Each row is where one point has got to under a steady rotation. How many ticks took it there?
The counts run from 0 to 808.
[159 143 122 112 164 146 138 147 143 125 133 180 118 101 135 134 169 134
 129 148  88 112 106  94 173 137 164 148 123 135  91 124 150 133 114 150
 118  79 160  87 163 131 131 135  93 154 167 124 128 117 149 198  91]  178
[171 134  90  88 124 153 118 156 152  84 160 142 137 108  96 129 146 156
 154 144 115 132 140 104 144 151 148 175 128 172 101 138 174 138 158 141
  79  98 129 109 106 153 122 129  74 139 156 158 132 106 173 100 117]  574
[149 140 143 127  94 147 127  96 136  86 145 178 132 141  80 146 170 137
 149 174 118 133 139 109 171 106 158 170 109 180  83 114 138 145 139 151
  81  92 167 112 135 142 133 151 136 136 152 136 140 150 116 173 109]  334
[174 119 113  95 124 170 117 132 104 124 148 100 136 115  99 109 163 121
 133 145 115 143 116 103 157 134 146 141 161 151  83  98 184 130 101 180
 130  88 145 125 113 163  67 124  83 140 166 154 139 143 160 113 103]  211
[145 125 116 121 124 145 150 159 129  66 161 163 116 121 141 128 120 122
 150 157 110 117 141 133 205 132 146 152 133 145  72 118 195 140 133 143
 161  65 128 107 142 163  99 137 124 145 162 137 134 136 148 154 110]  190
[143 116 117 113 121 170 152 110 123  77 157 136  97 121  90 148 178 100
 121 174 148 186 102 123 133 116 124 154 137 138  93 150 187 154 122 151
 138  70 110  94  94  88 108 123 121 156 149 159 147 133 167 140 138]  516
[158 121 131 124  99 139 123 113 122  46 148 140 135 140  97 112 169 140
 163 147 142 140 134 112 168 125 150 164 138 145  82 123 165 133 138 169
  89  74 143 165 102 168 104 160 141 162 119 145 155 158 157 138  95]  491
[139 116 125  93 141 136 129 105 132 117 144 156 126  88 134 139 180 137
 147 162  99 127  93  81 173 120 120 138 124 115  69 120 125 135  89 157
 100  72 177 122 164 112 116 158 110 159 155 113 150 118 152 174  86]  459
[111 127 145 113 143 155 124 121 118 149 133 145 132  76 116 170 188  90
 116 158 107 164 120 116 155 116 138 160 131 163  97 156 165 156 101 164
  77 110 129 117 145 103 127 118 117 168 165 133 121 114 137 186  93]  525
[140 122  90 125 139 136 118 117 111  94 151 121 137 134  98 111 153 150
 138 136 128 142 121 100 176  94 169 131 122 151  84 127 165 122  87 199
 115  98 166 122 117 127  95 158 103 156 164 123 182 144 125 175 105]  199
[154 107  84  68 162 156 145 158 141 121 116 155 109  89 128 123 164 125
 114 164  99 102 115 144 156 122 127 144 103 136  83 164 150 132 115 150
 110  79 139  77 126 147 109 128 105 137 165  98 116 134 190 145 112]  464
[143 108  96  81 135 163 125 145 130 100 157  95 130 115  93 118 129 116
 118 142 130 151 124 132 161 128 132 155 134 172  78 121 199 136 136 168
 136  75 118 120  91 150  74 106  99 149 171 146 129 152 162  96 132]  212
[149 105 107 105 147 147 154 140 101  96 160 120  98  87 110 131 160 145
 165 182 139 142 136 126 148 111 135 196 115 128 119 175 183 127  96 150
 134  69 134 108 106 117  97 112  95 124 162 162 154 126 160 134 125]  724
[111 138 126 115 132 129 110 103 165 105 146 171 155 106  96 137 179 131
 135 149 108 122 120 130 174 133 137 143 107 184  72 126 140 133 150 168
  45  88 139 125 124 147 138 119 155 171 144 105 142 128 143 168 103]  762
[137 117 113 135 140 170 162 121  93 136 133 147  95 110  74 140 180 117
 122 154  92 131 111 126 186  82 127 163 128 124 109 139 149 115  98 186
 106  79 160 110 115 116 135 155 130 131 149 131 143 119 147 187 118]  532
[130 118 108 102 162 169 120 111 117  72 128 163 124  91 104 108 151 107
 131 139 115 160 139 125 139 124  86 167 143 134 108 156 188 156 150 163
 102  98  98 131  83 147 111 118 102 171 122 152 135  86 177 109 114]  581
[130 132 119 102 141 154 123 106 120  88 119 160 149 112 119 110 167 115
 132 127 102 146 130 107 144 108 135 124 116 164  82  99 166 140 116 162
  95 104 138 120 123 139  89 131  93 181 152 114 134 136 125 210  65]  697
[123 124 110 118 106 136 140 116 115  62 162 145 138 133  86 142 122 109
 139 160 117 142 108 134 223 103 149 148 104 180  98 145 172 132 153 188
 117  99 100 104 123 125 111 125 138 164 151 123 149 131 111 138 140]  626
[152 110 136 102 127 136 134 111 142 114 141 162 109 106  87 138 164 122
 107 153 129 121 137 103 169 113 150 170  92 146  66 151 123 125 136 132
  84  57 180 122 146 125 130 136 134 127 150 128 120 146 189 137 143]  747
[136 126 133 106 134 118 136  94 118  37 142 198 128 129 141 110 131 114
 147 164 144 145 138 116 161 120 141 131  94 152  71 135 166 146 156 135
 127  75 114 117 130 144  79 122 126 172 138 111 150 147 131 160  81]  695
[118 118 107  98 146 167 130 109 166  87 137 165 116 121  97 104 148 136
 131 173 118 124 124 147 154 104  83 129 109 159  85 127 160 153 127 129
 129  40 140  85 109 156 117 106 132 153 156 126 138 133 161 140 127]  757
[116 118 149 142 123 107 137 119 115  67 178 147 132  99 101 165 153  94
 151 129 139 142 140 107 172 116 165 180 116 165  93 134 169 122 130 171
  92  77 120 163 129 114 106 114 128 188 149 150 147 114 123 146  99]  1
[125 122 148 120 107 144 124 100 113 113 144 133 158 131  93 120 161 127
 159 159 112 129 122 117 203 133 140 141 104 133  82 111 148 126 111 182
  90  69 144 134 130 176  84 126 168 169 138 123 157 134 138 130 109]  126
[124 115 147  71 131 144 102 102 113 132 149 130 149  82 131 133 149 107
 159 163 112 139 115 100 163 148 103 166 136 151  85 131 159 143 126 147
  93  85 111 147 136 155  87 103  91 168 156 137 125 103 146  91  91]  650
[140 125 100  99 168 157 129 149 159 116 127 167 117  88  95 135 170 112
 102 156 121 114 100 139 166 146  88 147 165 147  93 152 167 148 152 148
 102  59 118 108 116 153 139 109 125 159 157 138 120 118 199 117 122]  669
[154 123 117 115 164 139 145 147 137  89 117 186 103  97 110 117 167 148
 139 166 125  97 135 140 154 119 120 168 143 132  95 159 163 130 135 137
 128  61 134 116 108 159 149 119 134 145 156 128 125 151 164 188  91]  680
[113 134 121 117 114 190 113  86 125 138 150 126 113 124  68 135 189 109
 135 160 112 180 107 116 156 118 102 168 156 142 107 136 157 132  99 181
  86  87 146 125 101 109 137 137 136 145 136 158 146 110 163 139 130]  232
[132 124  97  55 169 143 128 125 135 111 140 141 125  80  78 131 150 139
 146 163 113 118 113 108 167 147 132 179 111 136  99 175 154 102 160 153
  82  78 129 103  94 126 144  92  85 147 142 145 127 112 174 101 120]  658
[144 128 131 129 149 140 112  92 127 136 147 156 116 106  99 138 210 124
 107 169 133 138  98 100 143 109 140 158 158 163  82 143 131 139 103 164
  84  86 148 115 143 118 141 149 128 124 165 148 155 129 149 167  93]  243
[137 112  93 100 157 146 109 130 151  71 135 142 117  92  96 132 160 106
 111 153 133 146 102 131 191 120 104 136 161 150  99 197 159 145 128 169
 129  90 120 131 119 124 132 152 144 153 147 136 162 148 178 138 128]  388
[161 132 107  92 147 163 130 127 109 110 110 168 129 116 111 105 170 130
 125 158  78 123  95 108 195 128 136 140 100  99 100 163 136 128 124 186
 111 100 143  87 134 157 108 154 114 129 126 109 150 100 177 141 117]  467
[133 132  99  86 124 176 112 120 112  85 163 155 140 131 139 107 135 104
 125 144  93 165 124 120 161 144 146 136 115 162  89 117 193 144 133 184
 112 122 109  95 117 159  76 139  78 164 148 124 141  90 147 120 111]  277
[129 113 116 129 150 140 164 105 130 106 139 161 111 117  96 122 171 109
 109 146 129 147 117 126 152  89 149 128  84 125  88 145 161 114  98 171
 113  67 157  92 115 100 109 130 148 166 143 112 159 142 148 211 115]  612
[158 116 135  99 134 152 149 139  82 113 135 138 133  93 138 131 192  81
 119 143 120 148  97 100 141 149 156 159 147 112  92 124 170 125 127 191
 112 102 116 138 120 138  88 146  99 154 151 144 118 119 186 132  79]  796
[169 126 127 108 123 143 172 141 112  79 123 136 125  96  81 148 183 103
 119 155 150 145  96 123 140 140 141 160 140 138 107 149 176 130 152 165
 116  92  97 113  79 117 109 110 114 162 146 158 115 152 171 132 111]  512
[133 126 127  91  99 110 142 125 129  58 170 147 126 102 136 149 167 108
 156 152 124 139  94 114 169 149 131 162 125 149  82 139 158 141 147 143
 105  85 108 136 121 106 104 135 114 169 154 133 134 107 167  83  94]  366
[138 116 117  99 103 149 111 109 141  83 145 169 119 112 103 138 150 119
 112 175 115 142 115 132 198 130 122 155 103 170  78 180 145 165 151 148
  92  85 128  94 150 143 115 154 146 126 145 127 140 130 168 109 143]  37
[156 126 106 111 101 131 178 159 129  39 147 147 126 123 117 131 160 142
 150 147 126  98 119 149 164 121 155 147  93 146  84 122 162 119 145 156
 115  75 145 104  99 145  99 150 125 155 157 112 130 154 173 160  93]  271
[168 124 109 110 129 151 121 106 131  65 122 159 114 156  75 102 146 122
 104 163 140 150 124 109 160 118 147 126 111 150  67 137 155 144 136 140
 123  82 167 106 121 142 107 160 129 124 130 141 157 173 169 145 137]  403
[151 139 109 107 157 177 146 127 123 120 136 164 102 123  95 117 188 113
 102 144  92 136  82  99 146 133 128 142 152 103  98 109 165 115 119 171
 136  69 134 101 115 122 131 135  86 149 143 136 125 107 184 153 103]  167
[108 129 133 148  98 147 146 125 132 104 186 133 125 119  89 166 163 109
 133 129 122 141 135 131 151 118 138 170 123 184  92  90 190 133 131 172
  78  66 128 142  99 122 113 120 130 177 159 152 113 109 139 129 128]  429
